array([[-0.04, -0.06, -0.50, -0.71, -0.06],
       [-0.21, -0.02, -0.44, -0.62, -0.07]])
->
[-0.06, -0.62]

array([[ 0.14, -0.29,  0.22, -0.34,  0.78],
       [-0.02,  0.21,  0.04, -0.02,  0.29],
       [ 0.23,  0.02,  0.14, -0.17,  0.45]])
->
[ 0.78, -0.02,  0.14]

array([[ 0.09,  0.06],
       [-0.58,  0.35],
       [ 0.27, -0.29],
       [-0.65,  0.02]])
->
[ 0.06, -0.58]

array([[0.38, 0.52],
       [0.66, 0.11],
       [0.14, 0.04],
       [0.39, 0.03]])
->
[0.52, 0.66]

array([[-0.07, -0.02],
       [-0.63, -0.15],
       [-0.13, -0.03],
       [-0.01,  0.00],
       [-0.64, -0.16]])
->
[-0.02, -0.63]

array([[-0.53,  0.65,  0.07],
       [-0.11,  0.40, -0.21],
       [ 0.45, -0.12,  0.04]])
->
[0.07, 0.40, 0.45]
---
array([[-0.02, -0.04,  0.28, -0.17,  0.10,  0.21,  0.06],
       [-0.05, -0.05,  0.30, -0.09,  0.00,  0.19, -0.05],
       [ 0.04, -0.08,  0.23,  0.00,  0.05,  0.17, -0.10],
       [ 0.03, -0.01,  0.16,  0.06,  0.09,  0.07, -0.04],
       [-0.03, -0.09,  0.14,  0.14,  0.08,  0.04,  0.06],
       [-0.10,  0.02,  0.07,  0.25,  0.03,  0.11, -0.04],
       [-0.08, -0.03,  0.02,  0.36,  0.13,  0.00, -0.02],
       [-0.19, -0.02, -0.08,  0.44,  0.17,  0.01,  0.08],
       [-0.15,  0.01, -0.11,  0.61,  0.16, -0.04,  0.04]])
->
array([[-0.19, -0.02, -0.08,  0.44,  0.17,  0.01,  0.08],
       [-0.15,  0.01, -0.11,  0.61,  0.16, -0.04,  0.04],
       [-0.10,  0.02,  0.07,  0.25,  0.03,  0.11, -0.04],
       [-0.08, -0.03,  0.02,  0.36,  0.13,  0.00, -0.02],
       [-0.05, -0.05,  0.30, -0.09,  0.00,  0.19, -0.05],
       [-0.03, -0.09,  0.14,  0.14,  0.08,  0.04,  0.06],
       [-0.02, -0.04,  0.28, -0.17,  0.10,  0.21,  0.06],
       [ 0.03, -0.01,  0.16,  0.06,  0.09,  0.07, -0.04],
       [ 0.04, -0.08,  0.23,  0.00,  0.05,  0.17, -0.10]])

array([[ 0.02,  0.23,  0.34, -0.12,  0.10, -0.19, -0.28],
       [ 0.01,  0.21,  0.33, -0.09,  0.12, -0.20, -0.25],
       [ 0.07,  0.40,  0.73, -0.13,  0.35, -0.40, -0.55],
       [ 0.00,  0.13,  0.33,  0.05,  0.26, -0.19, -0.26],
       [ 0.09,  0.36,  0.72, -0.08,  0.42, -0.38, -0.54],
       [ 0.10,  0.41,  0.73, -0.15,  0.34, -0.38, -0.55]])
->
array([[ 0.00,  0.13,  0.33,  0.05,  0.26, -0.19, -0.26],
       [ 0.01,  0.21,  0.33, -0.09,  0.12, -0.20, -0.25],
       [ 0.02,  0.23,  0.34, -0.12,  0.10, -0.19, -0.28],
       [ 0.07,  0.40,  0.73, -0.13,  0.35, -0.40, -0.55],
       [ 0.09,  0.36,  0.72, -0.08,  0.42, -0.38, -0.54],
       [ 0.10,  0.41,  0.73, -0.15,  0.34, -0.38, -0.55]])

array([[ 0.07,  0.05,  0.05, -0.35,  0.08,  0.27, -0.09,  0.01,  0.29,
         0.04,  0.03,  0.28, -0.02,  0.02,  0.02,  0.10],
       [-0.26,  0.02,  0.09, -0.05, -0.05,  0.15,  0.08,  0.21,  0.06,
         0.04, -0.08,  0.36, -0.04,  0.01,  0.04,  0.08],
       [-0.19, -0.18,  0.29,  0.74, -0.09, -0.31, -0.17, -0.11, -0.66,
         0.04,  0.53, -0.37, -0.26, -0.09, -0.26, -0.31],
       [-0.30, -0.01, -0.05,  0.15, -0.01,  0.09, -0.16,  0.15, -0.12,
         0.04,  0.13,  0.36,  0.05,  0.06, -0.06, -0.06],
       [ 0.13,  0.10, -0.42, -0.22,  0.12, -0.02,  0.00, -0.07,  0.01,
         0.04, -0.38, -0.21,  0.14,  0.20,  0.17,  0.25],
       [-0.15,  0.01, -0.25, -0.68,  0.01,  0.34,  0.14,  0.25,  0.48,
         0.04, -0.49,  0.64,  0.17,  0.38,  0.12,  0.26]])
->
array([[-0.30, -0.01, -0.05,  0.15, -0.01,  0.09, -0.16,  0.15, -0.12,
         0.04,  0.13,  0.36,  0.05,  0.06, -0.06, -0.06],
       [-0.26,  0.02,  0.09, -0.05, -0.05,  0.15,  0.08,  0.21,  0.06,
         0.04, -0.08,  0.36, -0.04,  0.01,  0.04,  0.08],
       [-0.19, -0.18,  0.29,  0.74, -0.09, -0.31, -0.17, -0.11, -0.66,
         0.04,  0.53, -0.37, -0.26, -0.09, -0.26, -0.31],
       [-0.15,  0.01, -0.25, -0.68,  0.01,  0.34,  0.14,  0.25,  0.48,
         0.04, -0.49,  0.64,  0.17,  0.38,  0.12,  0.26],
       [ 0.07,  0.05,  0.05, -0.35,  0.08,  0.27, -0.09,  0.01,  0.29,
         0.04,  0.03,  0.28, -0.02,  0.02,  0.02,  0.10],
       [ 0.13,  0.10, -0.42, -0.22,  0.12, -0.02,  0.00, -0.07,  0.01,
         0.04, -0.38, -0.21,  0.14,  0.20,  0.17,  0.25]])

array([[ 0.32,  0.12,  0.41,  0.13, -0.44,  0.37, -0.18, -0.36, -0.38,
         0.46, -0.41],
       [ 0.39, -0.02,  0.46,  0.13, -0.13,  0.11, -0.31, -0.44, -0.26,
         0.36, -0.20],
       [-0.32,  0.13, -0.32, -0.23,  0.07, -0.01,  0.35,  0.54,  0.29,
        -0.47,  0.02],
       [ 0.04, -0.16, -0.16,  0.13,  0.55, -0.42, -0.24, -0.33,  0.09,
        -0.03,  0.58],
       [ 0.42, -0.06,  0.46,  0.24, -0.29,  0.13, -0.23, -0.60, -0.38,
         0.36, -0.19]])
->
array([[-0.32,  0.13, -0.32, -0.23,  0.07, -0.01,  0.35,  0.54,  0.29,
        -0.47,  0.02],
       [ 0.04, -0.16, -0.16,  0.13,  0.55, -0.42, -0.24, -0.33,  0.09,
        -0.03,  0.58],
       [ 0.32,  0.12,  0.41,  0.13, -0.44,  0.37, -0.18, -0.36, -0.38,
         0.46, -0.41],
       [ 0.39, -0.02,  0.46,  0.13, -0.13,  0.11, -0.31, -0.44, -0.26,
         0.36, -0.20],
       [ 0.42, -0.06,  0.46,  0.24, -0.29,  0.13, -0.23, -0.60, -0.38,
         0.36, -0.19]])

array([[-0.06,  0.01],
       [-0.17,  0.03],
       [ 0.01,  0.71],
       [ 0.12, -0.03]])
->
array([[-0.17,  0.03],
       [-0.06,  0.01],
       [ 0.01,  0.71],
       [ 0.12, -0.03]])

array([[ 0.46,  0.25, -0.06,  0.04, -0.28, -0.32, -0.27],
       [ 0.28, -0.13, -0.72,  0.60,  0.42,  0.47, -0.01],
       [-0.36, -0.25, -0.15,  0.17,  0.33,  0.51,  0.22]])
->
array([[-0.36, -0.25, -0.15,  0.17,  0.33,  0.51,  0.22],
       [ 0.28, -0.13, -0.72,  0.60,  0.42,  0.47, -0.01],
       [ 0.46,  0.25, -0.06,  0.04, -0.28, -0.32, -0.27]])

array([[ 0.07,  0.61],
       [-0.09,  0.34]])
->
array([[-0.09,  0.34],
       [ 0.07,  0.61]])
